(in the rows, 128 means zero)
The rows of Y fall into several groups, which share some directions, and each row is roughly a mix of its group's hidden directions.
Y:
[[110 100 127 137 164 130 131 189  97 139]
 [165 116 144 123 114 166  89  93 135  95]
 [158 133 134 147 174 169 150 160 106 139]
 [124 117 134 168 193 142 132 108 124 153]
 [146 104 148 132 158 137 120  62 106 135]
 [159 121 128 148 194 120 100 105 123 120]
 [129 177  89  90 143 119 157 112 127 150]
 [ 77 139 133 133 183 118 124 137 159 147]
 [102 139 113 128 171 162 143 161  85 139]
 [127 133 133  74 117  71  98 133 121 130]
 [ 98  92 156 149  97 110 141  81 131 141]
 [157 150 134 136 198 150 120 146 122 126]
 [ 82 157 150 166 167 142 126 110 121 143]
 [178 134 136 164 120 180 145 133 112 122]
 [132 107 167 140 160 127  95  73 123 133]
 [115  90 118 133  99 135 170 146  77 132]
 [179 148 160 138 134 118 123 132 181 118]
 [ 77 100 108 129 175 133 111 140 102 143]
 [148  94 125  99  74 103 155 108 123 140]
 [185 125 159 136 107  98 142  92 132 116]
 [120 110 171 177 112 143  98 104 145 108]
 [158 154 100 114 141 133 154 189 124 139]
 [131 131 150  95  93  65 125 112 141 119]
 [109 140  98 101 109 125 163 185 110 127]
 [163 153 102 115 123 126 155 188 126 144]
 [143 135 112 131 187 157 127 153  94 153]
 [191 125 134 136 151 161 147 151 152 115]
 [ 77  91 114 119  97 100 126 104 101 125]
 [112 135 142 112 141 162 141  99  66 147]
 [147 113 152 117 167 160  90  89 108 118]
 [134 104 152 150 136  72 109 140 171 124]
 [ 61 131 133 168 160 134 133 123 128 122]
 [112 145 140 148 195 156 106 118 117 142]
 [120 167 116 100 174 123 138 164 117 161]
 [ 83 133 133 123 145 109 123 190 145 147]
 [115 166 133 114 186 121 116  93 133 151]
 [143 149 159 156 177 142 128 137 174 135]
 [156 115 146 123 168 108 106  73 146 116]
 [111 124 138 137  58 129 122 163 151 121]
 [102 126 134 152 194 137 113 104 103 141]
 [151 158 121 126 130 144 156 196 130 116]
 [ 78 111 134 167 110 107 158 152 130 155]
 [131 125  92 117 174 169 152 164 117 131]
 [118 169  95 112 162 120 151 130 166 158]
 [112 150 125  97 167 151 158 155  98 159]
 [140 114 103 121  79 153 169 112  93 122]
 [163 111 124  81 103 115 109 157 148  95]
 [101 120 111 137 137 150 144 195 102 120]
 [ 94 127 152 161 182 134 101 123 111 151]
 [ 83 142  97  87  92 100 136 133 143 126]
 [105 162  87 116 134 121  94 110  87 105]
 [ 98 129 110 136 134 128 155 198 111 136]
 [159 114 156 145 151  91 132 160 174 124]
 [113 128 108  80  98  77 127 116 153 122]
 [120  88 136 101  87 118 142  81 140 106]
 [179 143 148 139 156 121 104 156 170 128]
 [129 169  90 125 150 178 142 154 114 130]
 [158 129 176 153 100 109 111  94 155 113]
 [127 108 125  88  76 138 107 124 143  86]
 [ 60 100 133 130 138 120 100 114 117 151]
 [118 108 125 141 123 162  92  76 166 120]
 [118 127 181 177 119 114 137  89 140 127]
 [119  99 139 113  74 113  88 110 143 102]
 [138 142 143 106 164 115  79 156 166 115]
 [169 124 131  95 107 112  92 135 170 102]
 [122 108 167 135  97  77 150 162 135 133]
 [141 142 119 143 162 113 147 192 147 146]
 [154  87 151 105  91 112 112  88 147 119]
 [ 94 134 112 124 113 115 146 176  75 129]
 [120 105 138 121 163 101 112  81 158  93]
 [ 89 140  90 123 142 171 143 169 116 135]
 [139 160 120 120  88 108 121 151 184 109]
 [161 166 133 132 188 142 124 157 121 125]
 [172 132 160 160 167 151  95 125 125 135]
 [165 124 154 153 116 121 147 180 155 103]
 [132 105 132 108  69 101 104  93 132 110]
 [179 158 138 127 103 111 119  89 160 115]
 [106  87 145 154  77 110 111 102 131 112]
 [132  86 136 142  79 122 125  83 152 113]
 [157 159 115 122  84 138 164 167 119 108]
 [135 148 129  97 176  93  90 131 133 156]
 [134 164 132 106 150  84 150 118 171 151]
 [163 124 151 114 134 125  85  84 154  99]
 [119 116 145 119  62 119 134  89 153 132]
 [149 151 131 133 143 149 100 191 154 119]
 [148 112 142 145 187 121  94  95 147 129]
 [126 122 141 131 182 131 131  65 127 118]
 [ 95 113 148 137  95  70 108 108 112 133]
 [179 164 117 116 137 176 148 129 144 118]
 [ 99 131 115 124 168 149 156 169  90 145]
 [111 116 118 130 180  94 111  80 115 118]
 [147 124 152 107 114  88  91 118 176 112]
 [120  98 111 136 140 149 151 181  83 136]
 [152 139 124 161 171 170 165 136 118 147]
 [125  92 145 149  79 110 124 170 145 106]
 [153 112  89 109 168 152 172 146 118 134]
 [168 106 104 124  78 162 138 138 121 103]
 [119 145 143 143 142  72 118 108 174 150]
 [130 117 136 121  57 106 146  98 136 111]
 [159 110 146 103  98 117 119 120 179  93]
 [144  94 131  88  78 140 137  94 109 127]
 [104 114 138 120  87  84 154  98 159 112]
 [114 119 105 120 158 155 154 162  75 143]
 [162 151 160 134 143  87 140  95 162 145]
 [154 161 122 149 168  77 116 112 149 125]
 [185 144 139 155 172 146 134 116 129 149]
 [ 71 143  97 100 135 122 140 155 101 146]
 [ 72  96 132 140 174 128 104 127 126 112]
 [181 131 153 144 134  96 117 109 172 116]
 [150 126 138 114  80  95 122  86 162 117]
 [122 130  83  86 112 150 140 177 118 115]
 [112  91 177 143 118 143 107  94 103 107]
 [ 98 128 121 144  88 103 121  68 139 133]
 [118  82 130 175 111 137  97 117 128  91]
 [109 132 101 124  83 139 179 151  98 126]
 [106 149 107 144  75 108 172 147 144 132]
 [194 120 124  90 112 104 125 133 152 122]
 [ 89 136 143 147 157 157 116 182 114 116]
 [153 136 108 129 198 156 129 143 114 125]
 [ 92 160  97 122 128 134 105  93  91 100]
 [179 137 110 133 119 177 154 156 113 120]
 [125 147  97 135 138  90 153 187 142 132]
 [ 85 146 113  84 123 102 115 156 163 123]
 [113 156 142 183 174 116 109 132 134 146]
 [ 90 137 129 158 139 147  92 116  79 151]
 [ 69 113  96 111  91 140 133 124 105 139]
 [124 105 169 151 154 122 100  73 125 134]
 [103 120 115 132 178 121 147 164  93 160]
 [155 123 124  98  64 104 135 117 139 102]
 [113 122  88 122 169 163 122 156  91 144]
 [143 114 126  91  81 130 121  76 116 109]
 [ 95 139 132 155 185 139 102 100 107 127]
 [132 112 157 127  92  64 139 125 151 135]
 [180 122 143 129  71 127 117 111 123 104]
 [171 160 126 137 183 122  99 146 138 131]
 [167  98 122 142 177 138 149 118 167 124]
 [105 121 146 152 182 107  95 165 134 132]
 [ 84 162 136 115 169  97 120 136 123 162]
 [ 65 151 123 115 138 140 103 168 137 130]
 [107 113 113  97  62 140 136 114 105 114]
 [155 110 135 113  73 106 103 106 148  98]
 [107 113 122 123  70  95 129  85 132 115]
 [128 157 105 108 141 176 155 175 130 134]
 [ 65 117 110 110  90 136 140 153 121 143]
 [122 144 169 131 138 125  88  77 155 113]
 [161 103 169 150 123 132 117  73 133 115]
 [119 146 160 126 110 116  91  67 141 139]
 [126 131 102 111  76  91 135 167 146 112]
 [134  69 157 126 122 112 126  89  95 132]
 [132 111 161 132 146 145  98  63 129 118]
 [112  91 148 117  85 135 125  72 121 122]]
Each list below has three rows that fit no group; the rest each fit one group, if only roughly. Name those rows in the order they come.
    Q_922: [101 116 136 142  84 116 146  78 102 154]
    Q_877: [138 133 133 147 184 181 142 118 112 145]
    Q_77: [173 155 158 139 165 117 101 112 152 148]
    Q_167: [ 93 161 108 127 147 132 144 190 125 136]
    Q_788: [111 152  93 119 140 158 153 184 111 125]
    Q_880: [149  85 139 137 155 142 117  67 135 126]
    Q_655: [ 89 120 136 186 149 144 149 141 106 151]
    Q_197: [ 87 129  92  96  90 137 146 139 100 107]
    Q_849: [113 105 133 107  80  80 158 106 118 131]
    Q_193: [111 148 123 132 104  90 112 127 191 109]
    Q_936: [ 73 137  99 136  96 127 156 165 135 131]
    Q_296: [145 103 128 128  98 164 148  84  87 116]
    Q_126: [194 135 119 119 102 163 116 150 118 117]
    Q_597: [100 140  86 122 114 161 172 154 105 132]
    Q_135: [122 146 148 149 155 128 120  58 127 147]

Q_877; Q_193; Q_936
    Q_420: [153 104 133 103  87  89 120  90 151 113]
    Q_648: [113 164 106 111 142 158 132 169  88 153]
    Q_174: [ 97 148  91 114 125 148 148 183 111 116]
    Q_587: [111  97 110 116  61 130 125 144 104 112]
    Q_241: [164 141 137 134 135 162  90  81 151 112]
    Q_686: [153 138 110  98  67 148 137 134 136  95]
    Q_671: [103 156 129 142 200 127 107 127 124 136]
    Q_463: [140 134  94 113  66 121 168 139 132 122]
    Q_42: [173 128 136 141 184 154 114 150 108 141]
    Q_466: [151 119 165 130  93 115  77 114 146 100]
    Q_801: [ 62 130 120 126 113 117 112 168 103 135]
    Q_912: [ 73 150 132 156 170 124 108 109 120 147]

Q_587; Q_671; Q_912
    Q_998: [109  88 141 124  68 109 155 109 138 134]
    Q_187: [161 185 154 110 142  99 135 115 141 149]
    Q_552: [ 94 144 127 129 159  70 101  99 125 137]
    Q_480: [117 110 129  83  83  89 121  94 134 122]
    Q_530: [105 151 116 138 169  97 127 174 152 153]
    Q_670: [151 104 137 125  98 125 125  61 153 123]
    Q_114: [ 93 139 137 135 169 146 103 149  76 135]
    Q_330: [106 134 148 150 184 152 103 158 107 141]
    Q_872: [168 125 142 153 173 133 110  79 127 136]
    Q_621: [117 136 167 162 128 129  93  78 154 119]

Q_552; Q_480; Q_872
    Q_273: [ 65 134 103 139 141 148 135 166 110 118]
    Q_750: [147 167 102 105 115 160 155 175 121 126]
    Q_791: [117 117 138 104  85 100 119  89 169 106]
    Q_837: [133 159 153 147 192 125 128 129 132 163]
    Q_235: [178 152 118 114  83 114 155 120 154 116]
    Q_46: [128 111 158 105 105 114 101  70 151 118]
    Q_863: [ 90 134 113 148 185 131 112 144  95 141]
    Q_378: [120 114 158 145 124 118 115  54 136 122]
    Q_740: [121 131 108 139 148 185 144 171  96 129]
    Q_886: [144 146 134 160 196 142 140 151 124 138]
    Q_868: [152 111 144 110  55 127 123 123 151 125]

Q_791; Q_46; Q_886
    Q_108: [126 138 109 122  51 142 148 122 123 142]
    Q_620: [115 125 156 112 141 100 117  58 120 138]
    Q_637: [ 83 142 123 162 137 150 139 181 121 145]
    Q_744: [ 62 120  95 109 108 109 128 142 119 147]
    Q_899: [151 119 115 129  57 135 145 137 142  99]
    Q_239: [ 69 130 115 139 154 145  92 149  99 132]
    Q_568: [153 129 133 114  82 128 102 150 169  89]
    Q_789: [ 68  81 112 132 117 129 137 161 126 131]
    Q_78: [153 124 140 139 199 128 113 110 116 152]
    Q_411: [178 146 118 104 114 151  95 112 160 100]
    Q_554: [106 144  89 116 184 146 152 151 113 135]
    Q_509: [133  86 156 125  97 140 123  79 138  96]
    Q_973: [142 118  96 132  69 142 167 149 115 121]

Q_108; Q_554; Q_509
    Q_344: [152 167 122 127  69 140 159 112 115 139]
    Q_416: [104 146  94 124 153 155 115 174  88 131]
    Q_676: [135 127 140 149 169 131  77  82 143 125]
    Q_824: [118 160 122 145 178 181 117 123 111 131]
    Q_15: [106 124 158 162 137 116 118  67 152 119]
    Q_261: [141 116 122 136  76 177 140 119 109  94]
    Q_612: [172 120 123 156 166 178 137 141 114 132]
    Q_595: [156 152 130  73 144 116 106  86 142 123]
    Q_539: [ 97 156  85 131 138 164 156 163 111 128]
    Q_206: [166 127 143 168 163 161 130  89 114 127]
    Q_399: [175 130 135 149 179 157 101 137 109 125]
    Q_640: [174 131 117 117  64 141 126 127 126 102]

Q_539; Q_206; Q_399
    Q_475: [120 149  98  92 119 101 139 188 123 135]
    Q_349: [ 59  94 119 137 118 113 117 154 126 135]
    Q_381: [129 139 157 190 165 127 144 151 140 141]
    Q_104: [176 122 133 137 159 123 114  70 144 127]
    Q_361: [148  99  95  88  83 110 147 122 129 105]
    Q_489: [ 85 115 124 127 105 123 166 124  79 156]
    Q_500: [128 152 127 162 197 123 120 133 116 150]
    Q_714: [112 146 123 103  99 100 162 181 139 144]
    Q_408: [103 118 150 165 186 115 114 125 122 159]
    Q_948: [161 146 132 153 124 167 104  78 149 113]
    Q_386: [182 122 137 110 125 104  92  84 136 121]
    Q_931: [179 133 161 165 153 125 123  98 153 133]

Q_475; Q_381; Q_489
    Q_94: [ 83  96 142 136  90 105 114  91 110 138]
    Q_704: [134 137 155 156 171 109  89 112 167 140]
    Q_754: [129 121 166 138 112  93 100  85 166 119]
    Q_39: [183 160 113 122 153 160 150 152 139 115]
    Q_892: [111 142  80  77 134 121 145 164 142 127]
    Q_8: [141 122  98 100 137 153 181 156  97 139]
    Q_862: [123  96 103 100  85 152 149 123  86 117]
    Q_547: [110 176 106 119 125 108 125 189 126 130]
    Q_441: [124 118  94  97  63 112 129 113 134 111]
    Q_50: [ 83 131 127 154  80 108 128 165 148 119]
    Q_366: [174 136 110 101  79 149 118 150 130 104]
    Q_705: [143 137 120 125 162 168 110  72 109 111]
    Q_423: [177 104 157 123 155 111 105  87 140 136]
    Q_773: [176 100 178 141 138 139 129  93 133 133]
    Q_683: [135 117 143 124  55 108 151 118 150 120]

Q_862; Q_705; Q_773
    Q_143: [104 130 135 167 150 177 141 108  88 135]
    Q_357: [159 103 153  90 137  92 114  89 150 120]
    Q_699: [103 111 112 121 129 104 161 187 103 144]
    Q_162: [ 99 112 156 125 155 101 112  70 142 142]
    Q_83: [105 115 166 137 185 110  92 139 129 134]
    Q_303: [174 111 121 138 156 167 141  94  98 112]
    Q_326: [125 121 102  87  73 102 120 119 153 110]
    Q_815: [ 87  99  90 103 136 130 156 158  97 129]
    Q_72: [109 123 119 108  55 140 143 146 133 108]
    Q_178: [122 115 162 123 177  93  86 117 144 138]
    Q_535: [ 92 123 122  99  90  73 125 105 127 130]
    Q_312: [ 79 140 112 116 101 110 134 183 131 116]

Q_357; Q_162; Q_312
    Q_356: [126 149 106 122 194 155 110 141 103 136]
    Q_367: [ 98 146 131 140 172 134 111 176 100 151]
    Q_577: [147 133 128 146  73 171 121 118 140  90]
    Q_960: [121 144 100 110 125 136 152 196 124 154]
    Q_792: [104 131 148 153 182 142  98 153  96 128]
    Q_519: [149 119 153 161 179 159 117  93 119 127]
    Q_975: [119 127 145 143 192 110 119 102 122 165]
    Q_172: [ 90 120 130 130  71 125 136  84 124 107]
    Q_825: [171 134 107  80 118 122 152  95 137 101]
    Q_870: [116 121 140 144  84  75 123 164 151 113]
    Q_438: [ 98 116 151 142 164  90 136  92 113 162]
    Q_341: [129 110 162 152  96  91 108  97 166 119]

Q_367; Q_960; Q_519
    Q_679: [122 132 105 129  93 175 165 133  88 115]
    Q_496: [138 119  94 138 160 175 146 159  92 138]
    Q_964: [100 117 141 156 170 141 115 166  90 149]
    Q_92: [145  91 160 120  96  98 115  80 134 117]
    Q_571: [154 123 156 146 177 112 100  85 141 130]
    Q_99: [ 76 100 135 126 104 105 143 132  81 142]
    Q_719: [ 68 173 113 111 123 114 116 143 122 152]
    Q_996: [ 63  93 115  96 130 134 134 107 115 130]
    Q_103: [ 82 164 112  88 140 116 113 164 130 139]
    Q_914: [149 141 124  96 130  80 154 119 178 125]
    Q_34: [167 118 118 121  77 152 138 174 125 115]
    Q_644: [134 151 100 127  65 138 158 140 150 112]

Q_964; Q_996; Q_34
    Q_443: [121 107 134 107  72  80 147 149 132 120]
    Q_891: [129 112 112 102  77 151 159 136  88 108]
    Q_56: [115  95 120  97  64 132 145 132 132 107]
    Q_362: [135 132 174 137 113 111 100  71 148 133]
    Q_318: [180 143 147 113  92 121 128 129 171 105]
    Q_987: [146 121 135 108 167 136  76  90 149 113]
    Q_27: [176 127 158 142 175 166 127 116 127 122]
    Q_528: [178 124 148 146 179 152 122 103 138 121]
    Q_297: [109 188 140 137 151  97 146 149 126 156]
    Q_517: [ 63  89 122 132 120 120 120 128  96 141]
    Q_628: [ 92 121  91 109 134 151 156 178 112 140]
    Q_747: [ 91  99 163 122 133  93 141  97  92 136]
    Q_118: [137 147 123 161 196 124 135 153 113 140]

Q_987; Q_297; Q_118
